In the rows, 128 means zero.
D: 4 groups of rows, each row roughly a mix of its group's hidden directions:
D (136 x 10):
[[ 97 160 124 110 169 137 116 143 177 119]
 [180 133 119 143 146 117  70 132 134 129]
 [108 156  97 153 171  92 114 110 150 129]
 [158 166 108 159 116 125 124 101 175 133]
 [ 95 104 113 136 103 170 144 169 132 153]
 [143 148 107 140 146  82 135 105 174 105]
 [139 134 123 130 112 175 165 126 175 154]
 [144 151  98 158 104  80 142 101 150 132]
 [129 102 151 160 156 137 157 127  77 109]
 [138 137 153  94 134  82 133 115  91  95]
 [131 108 150 137 103 187 142 121 101 158]
 [151 114  80 174  93 133 109 117 128 123]
 [131 153 128 147 173 106  98 149 139  83]
 [114 141 161 104 174 115 111 135 155  89]
 [129 160 144  91 180 120 126 152 145 102]
 [163 152 140  81 128 103  88 110 135 116]
 [113 159 129 132 154 119 128 146 195 117]
 [142 144 117 196 111 144 140 123 156 142]
 [122  93 149  99 100 166 134 164 101 131]
 [147 103  98 103 118 120 184  99 130 113]
 [138 169 138  92 143  92 115 101 156 106]
 [110 124 136 139  96 183 139 168 148 145]
 [152 118 123 162 107  92 128  93 164 101]
 [120 105 124 127 104 192 164 145 136 131]
 [103 156 144 131 108  79  88 109 150 125]
 [100 156 148 132 175 149 133 145 172 134]
 [173 122 118  69 122 105 115 140 110 133]
 [165 100 127  92  92 156 156 124 115 149]
 [ 99 121 174 120 125 130 180 112 117 155]
 [128 134 128 115 106 178 125 170 171 130]
 [140 128 111 122 180 155 120 135 168  92]
 [161  91 159  98 134 169 150 121 111 133]
 [135 109 165 144  94 158 127 125  88 162]
 [119 129 102 114 155  72 118 125 126  84]
 [ 90 152 152 124 154 102 115 145 173 106]
 [143 148  89 163  98  96 107 143 156 117]
 [124 142  89 152  95  97  87 144 122 105]
 [158 163 106 115 171  98 118 109 157 118]
 [122 140 159 101 116  99 123  85  81 122]
 [149 153 135 137 112  77 100 162 155 115]
 [126 148 105 139 128  86  77 129 119  91]
 [121 110 152 103 173 167 170 127 134 126]
 [126 124 153 145 135 139 186 104 157 159]
 [124 152 107 151 146 122  84 159 172 117]
 [138 131 123 123 164 137  99  81 127  80]
 [110 118 155 145 145 150 194 131 133 143]
 [133 140 146  72 101 151 100 158 148 129]
 [112 112 156 140 103 179 136 139  96 160]
 [146 134  96 125 167 100  82  97 122 140]
 [110 128 147 166 123 184 153 111 123 155]
 [131 142 120 110 161  92  74 139 114 100]
 [112 111 137 147 167 172  85 141 108 137]
 [119 134 141 137 103 181 136 154 165 160]
 [104 132 126 156 101 137 163 152 179 146]
 [129 161 127 120 172 114 111 131 168  86]
 [167 154 132  97 138  89 105 101 142 103]
 [157 149 112  82 128 122  90 142  89 124]
 [137 120 113  96 165 152  99 166 161 116]
 [140 153 121 171  98  85 129 100 126 103]
 [149  96 125 154  99 185 143 146 120 138]
 [138 120 185 108 135 132 159  93 105 145]
 [115 117 159 164 111 173 141 114  98 157]
 [149 137 160  98 176 139 118 118 136  85]
 [145  92 110 104 102 157 100 153  91 140]
 [113 117 132  91 104 138  84 169  98 128]
 [102 155 104 158 135  81  99 130 155 117]
 [148 110 154 128 100 140 156 112  82 166]
 [119 123 147 124 158 159 178 128 167 150]
 [156 113 108  69 119 123 166 131 112 139]
 [137 117 143 105 108 106 119  90  70 117]
 [101 141 133 102 157 148 159 143 171  95]
 [103 170 142 121 154 107 119 141 155  82]
 [169 113 154 125  96 121 115 102  79 134]
 [141 123 127 125 152 175 186 120 143 144]
 [164 139 116 157 112 160 125 153 179 121]
 [139 148 132 167 113 175 135 141 174 133]
 [141 126 125 130 146  66 121  99  94 105]
 [148 133 142 106 117 188 110 150 129 164]
 [122  91 116  87 108 103 144 141  85 109]
 [146 106 138 150 112 148 181 104 137 165]
 [141 145 108 126 124 143 153 129 200 134]
 [ 99 139 163 120 180 123 107 126 158 104]
 [102 136 177  88 117 126 125 129  89 150]
 [114 151 108 173 115  76 111 114 148 123]
 [105 141 122 120 143 181  98 152 159 152]
 [139 107 114 104 146 193 135 145 150 114]
 [ 95  97 148 101 116 120 142 132  71 136]
 [125  96 138 164  96 117 167  91 109 122]
 [142 123 152 103 156 122 172 108  93  95]
 [106 115 153 161 118  86 138 115  79 130]
 [101 140 131 186 129 143 151 125 168 146]
 [120 142  91 154 138  80  85 111 119 130]
 [126 141 165  82 159 115 122 124  86 114]
 [136 103 100 145 101 168 102 134 100 164]
 [111 118 145 109 124 161  99 109  83 167]
 [ 98 129 152 142 124 159 175 115 139 170]
 [131 138 130  64 140 157 148 102 152 136]
 [114 121 118 175 142 155 139 164 169 144]
 [ 93 138 150 106 133 168 114 174 153 133]
 [119 150 111 143 136 133 119 140 201 113]
 [158 159 126 187 124 111 126 103 153 129]
 [149 125 141  87 119 137  81 163  99 142]
 [179 150 114 161 112  95 105 107 144 131]
 [147  99 126  97 132 186 149 142 109 147]
 [136 119 145 122  91  78 128 112  80 135]
 [118 157 175 107 123 117 126 142 137  74]
 [155 101 157 138  88 146 170 110 121 147]
 [134 137 142  89 190 141 119 124 122  98]
 [ 87 159 104 131 142 102  91 157 150 114]
 [138 165 138 149 125  71 138  94 142 113]
 [132  99 122 116  78 154 124 149  95 162]
 [141 113 128  53 145 144 121 119 138 118]
 [125 103 135 166 102 132 169 148  94 157]
 [ 95 142 131 149 114 139 117 168 184 129]
 [ 95 150 131 145 145 174 101 156 160 131]
 [111 115 125 130  78 168 138 166 135 155]
 [120 110 136 132 151 169 186 129 156 138]
 [109 132 114 193 106 140 155 134 141 152]
 [143 140 109 149 152  95  98 120 151  77]
 [148 120 169 109 138 154 175  98 109 140]
 [140 108 138  84 108 147 100 162  89 140]
 [113 120 135 155 120 158 184 141 136 167]
 [151 148 104 139 148  98 143  96 177 110]
 [ 98 129 133 189 124 134 156 102 155 121]
 [149 142  95 175 137  93 129  91 137 113]
 [ 92 147 119 105 152 124  90 170 147 107]
 [153 155 140  69 125 111 101 110 145 112]
 [111 123 107  97 185 134  88 142 122 138]
 [158 112 111 140  92 178 110 149 137 153]
 [135 140 105 137  98  80  84 147 149 116]
 [154  82 111 121  90 161 115 155 114 137]
 [103 114 151 114 155 165 161  99 164 135]
 [104 116 132 165 187 122 138 109 101 122]
 [134 138 139 133 156  82  93 114  82 117]
 [140 149 132  85 138  91 112 100 139  86]
 [137 166 122 138 138 126 121 139 198 139]]
the two rows of each list that fit no group, in list order (the others fit one group, some only roughly):
- Z452: [135 114 117  98 141  84 152 107  79 115]
- Z586: [128 151 114 106 159  94  83 160 143 112]
- Z998: [128 141 112 185  91  96 102 121 116 125]
- Z969: [ 82 140 108 186 130 107 110 127 129 116]
- Z547: [132 158 147 150 159 107  78  97 122 144]
- Z707: [159 134 122 154 130  73  96 118 108 104]
- Z987: [114 114 121 152 148 189 122 148 139 162]
- Z847: [142 128 124 191 116 109 131  96 101 150]
- Z156: [165 134  94 180 123 102 146 118 151 118]
- Z64: [122 134 126  88 186 128  92 133 113 108]
- Z98: [131 129 127  91 142 142 152 154 190 133]
- Z541: [106 118 132 188 101 117 153 131 103 152]
  Z969 Z707
- Z68: [120 133 139 121 148 194 141 144 158 152]
- Z697: [119 123 112  89 130 171  93 165 145 146]
- Z542: [113 108 130  90  97 177 129 164 131 142]
- Z268: [151  90 150 129 104 144 142 127  72 148]
- Z580: [113 122 126 151 101 122 195 122 152 143]
- Z840: [115 122 125 118 150 176 144 145 181 150]
- Z959: [129 117 123 139 147  88 148  85  83 107]
- Z313: [110 132 165 109 155 156 178 128 151 143]
- Z803: [ 99 104 153 163  96 157 151 126 101 147]
- Z133: [117 134 159  70 136 140 105 149  96 111]
- Z470: [125 144 114 113 185 115  91 131 131  90]
- Z433: [140 110 140 105 122 119  98 106  64 114]
- Z716: [130 174 119 148 156 113  99 126 178 125]
- Z817: [139 157 119 101 148 111  67 146 131 110]
  Z68 Z268
- Z889: [133 130 115 168 120 168 107 164 166 111]
- Z352: [123 143 143  61 154 108 120 119 130 101]
- Z161: [126 151 145 113 188 100 127 109 111 100]
- Z482: [126 131 107 127 137 156 132 174 179  99]
- Z197: [123 144  93 181 127 118 162 108 155 142]
- Z797: [137 145  84 139  94 138 118 147 177 147]
- Z699: [174 115 131 102 126 102 125  99  80 129]
- Z578: [114 157 129 151 138  94  77 124 156 102]
- Z471: [158 100 128 116 140 167 163 109 108 166]
- Z165: [116 150 159  79 139  90 107 107 135 106]
- Z349: [118 122 169  83 157 165 154 139 134 130]
- Z307: [130  90 138 118  96 145 129 130  69 151]
- Z350: [115 143 105 134 145 162 124 134 192 145]
- Z215: [129  87 135 117 129 177 164 133 113 161]
- Z628: [122 112 136 118  87 127 187 135 119 163]
  Z889 Z161
- Z878: [136 134  86 162 136  78 130 118 137  94]
- Z93: [117 148 136 103 161 150  88 163 151  99]
- Z859: [166 115 124  70 149 131 119 129 130  92]
- Z950: [112  90 138 133 119 173 158 136 112 169]
- Z532: [130 126 113 125  98 189 112 151 150 155]
- Z940: [139 131 147 150 120 135 188  91 135 156]
- Z155: [145 115 161 128  85 156 139 137 107 174]
- Z858: [131 132 101 197 133 139 148 130 157 130]
- Z788: [113 156 128 177 126  70 130 127 138 134]
- Z328: [139 143 130 110 173 125 151 101 149  79]
- Z680: [127 110 117 145 110 149 188 140 156 158]
- Z770: [111 147 119 158 147  73 102 125 145  97]
  Z878 Z93
- Z566: [170 140 107 119 133 108  85 115  83 129]
- Z95: [112 134 155  89 190 149 132 133 136 130]
- Z210: [168 107 100 151 129 118 134  97  81 145]
- Z573: [119 112 131 146 152 181 171 144 132 154]
- Z383: [154 124 157  71  96 115 118 127 106 109]
- Z616: [175 122  97  96 140 106 144  90 122 114]
- Z290: [141 109 113 144  60 132 127 135 101 149]
- Z327: [118 123 141  72 140 166 117 167 120 116]
- Z481: [107 134 139 126 127 153 179 130 168 166]
- Z136: [118 144 111 170 121 103  87 125 171 111]
- Z356: [148 125  86 143 112 100  97 108  84 141]
  Z566 Z210
- Z392: [131 127 107 194  88 119 141 135 121 141]
- Z118: [143 140  91 101 167  89 132 105 133  99]
- Z454: [142 138 101 169 143 157 144 140 178 114]
- Z353: [102 162 130 144 166 125 152 124 175 103]
- Z871: [125 113 161 110  99 166 169 136 117 160]
- Z306: [159 117 125  70 131 171 137 126 140 147]
- Z446: [119 118 152 127 111 180 157 142 152 167]
- Z857: [ 89 139 121 133 182 112 154 128 150  99]
- Z540: [117 104 141 112  73 127 146 129  86 155]
- Z363: [104 133 153  64 136 107 110 118 103 129]
- Z27: [116 149 113 159 147 157 135 114 188 117]
- Z29: [134 119 133 143  77  93 152 102  91 139]
  Z306 Z446
- Z154: [122 161 105 132 129 129 112 154 193 134]
- Z451: [122 159 109 153 176 149 134  98 162 118]
- Z6: [149 104 133  83 167 143 149 131 136  88]
- Z923: [108 143 119 153 151 155  85 128 178 129]
- Z704: [117  92 118 153 131 184 146 141 135 161]
- Z384: [119 108 163  90 124 170 150 145 117 160]
- Z274: [148 151  93  82 161 112  96 115 126 119]
- Z506: [108 147 107 157 156 148 140 115 181 105]
- Z744: [100 162 107 165 142 106 100 149 158 108]
- Z404: [134 120 122 163  79 106 132 123  80 146]
- Z612: [102 148 156 187 119 137 124 134 157 150]
- Z172: [141 155 107  98 151 114  89 139 161  92]
  Z274 Z744
- Z194: [115 145 136 128 144  78  78 157 118 115]
- Z639: [128 159 125 191 143 129 138 101 157 131]
- Z22: [120 160 103 125 133 146  98 135 189 143]
- Z698: [128 160 128 117 165 128  67 150 136 121]
- Z202: [112 124 123 138 156  78 146 104 163  96]
- Z391: [120 107 154  93  90 114 135 121  76 138]
- Z781: [138 149 147 119 107 142 104 172 174 154]
- Z310: [108 130 138 121 118 192 144 154 127 164]
- Z785: [ 91 136 124 102 119 132  69 158 123 113]
- Z855: [123 131 144  73 152 168 158 124 131 151]
- Z459: [130 157 137 106 183 133  85 108 143 124]
  Z202 Z785
- Z674: [122 154 142  76 168 151 103 120 149 130]
- Z183: [135 112 173 115  85 139 153 117  95 154]
- Z825: [117 121 139 119 134 127  67 151  84 109]
- Z731: [122 128 122 128 148 176 168 144 169 152]
- Z78: [150 128 145 136 100 163 169 116 139 174]
- Z882: [ 98 110 134 119  89 155 166 141 117 168]
- Z247: [156  90 103 111 112 170 124 140  94 147]
- Z117: [141 138  90 110 129 135 130 137 195 112]
- Z658: [111 127 123 139 119  67 140  98  90 141]
- Z487: [117 141 113 180 157  83 145 105 133 122]
- Z144: [112 134 108 120 180  75 130 107 127 114]
- Z473: [137 111 139 125  72 178 149 143 128 141]
- Z480: [148 138  73 156 146 104 103 116 133  99]
- Z416: [146 129 145 132  78 112 118 146  81 159]
  Z882 Z416
- Z982: [130 120 121 187  85 139 146 140 126 157]
- Z441: [142 143 122 166 158 100 142  99 168 101]
- Z360: [ 91 142 154  63 132 114 117 138 126 125]
- Z260: [119  93 136 101  87 155 129 145  87 149]
- Z874: [131 107 139 135  89 126 165 135  80 161]
- Z590: [132  94 148  70 140 153 157 119 113 135]
- Z762: [138 146 112  68 156  98 138 114 137 105]
- Z568: [111 131 116  99 154  82  89 139 125  94]
- Z67: [178 101 112 112  86 164 135 123 122 130]
- Z40: [121 144 126 140 150  86  71 136 130  99]
- Z146: [123 128 143 154 101 174 162 126 156 162]
- Z119: [107 144 132 120 174 133 128 150 180 100]
- Z116: [136 116 155 124 122 200 134 150 138 122]
- Z764: [135  99 115 178  89 142 156 142 112 145]
  Z762 Z568
- Z917: [ 75 152 108 139 131 120 125 161 169 137]
- Z198: [112 172 144 126 155 110 138 108 175 102]
- Z564: [151 121 127 170  74 111 130 119 104 153]
- Z999: [141 108  99  98 154 170 112 138  88 139]
- Z222: [118 107 144  84  97 120 118 122  76 144]
- Z249: [123 130 116 193 136 102 147  93 143 127]
- Z755: [133  87 132 135  89 162 165 140  98 136]
- Z211: [143 135 118  85 116 165 119 166 164 146]
- Z135: [112 108 134 157  96 130 176 144 139 168]
- Z980: [127 115  96 145 135  71 114 113 106  93]
  Z249 Z980
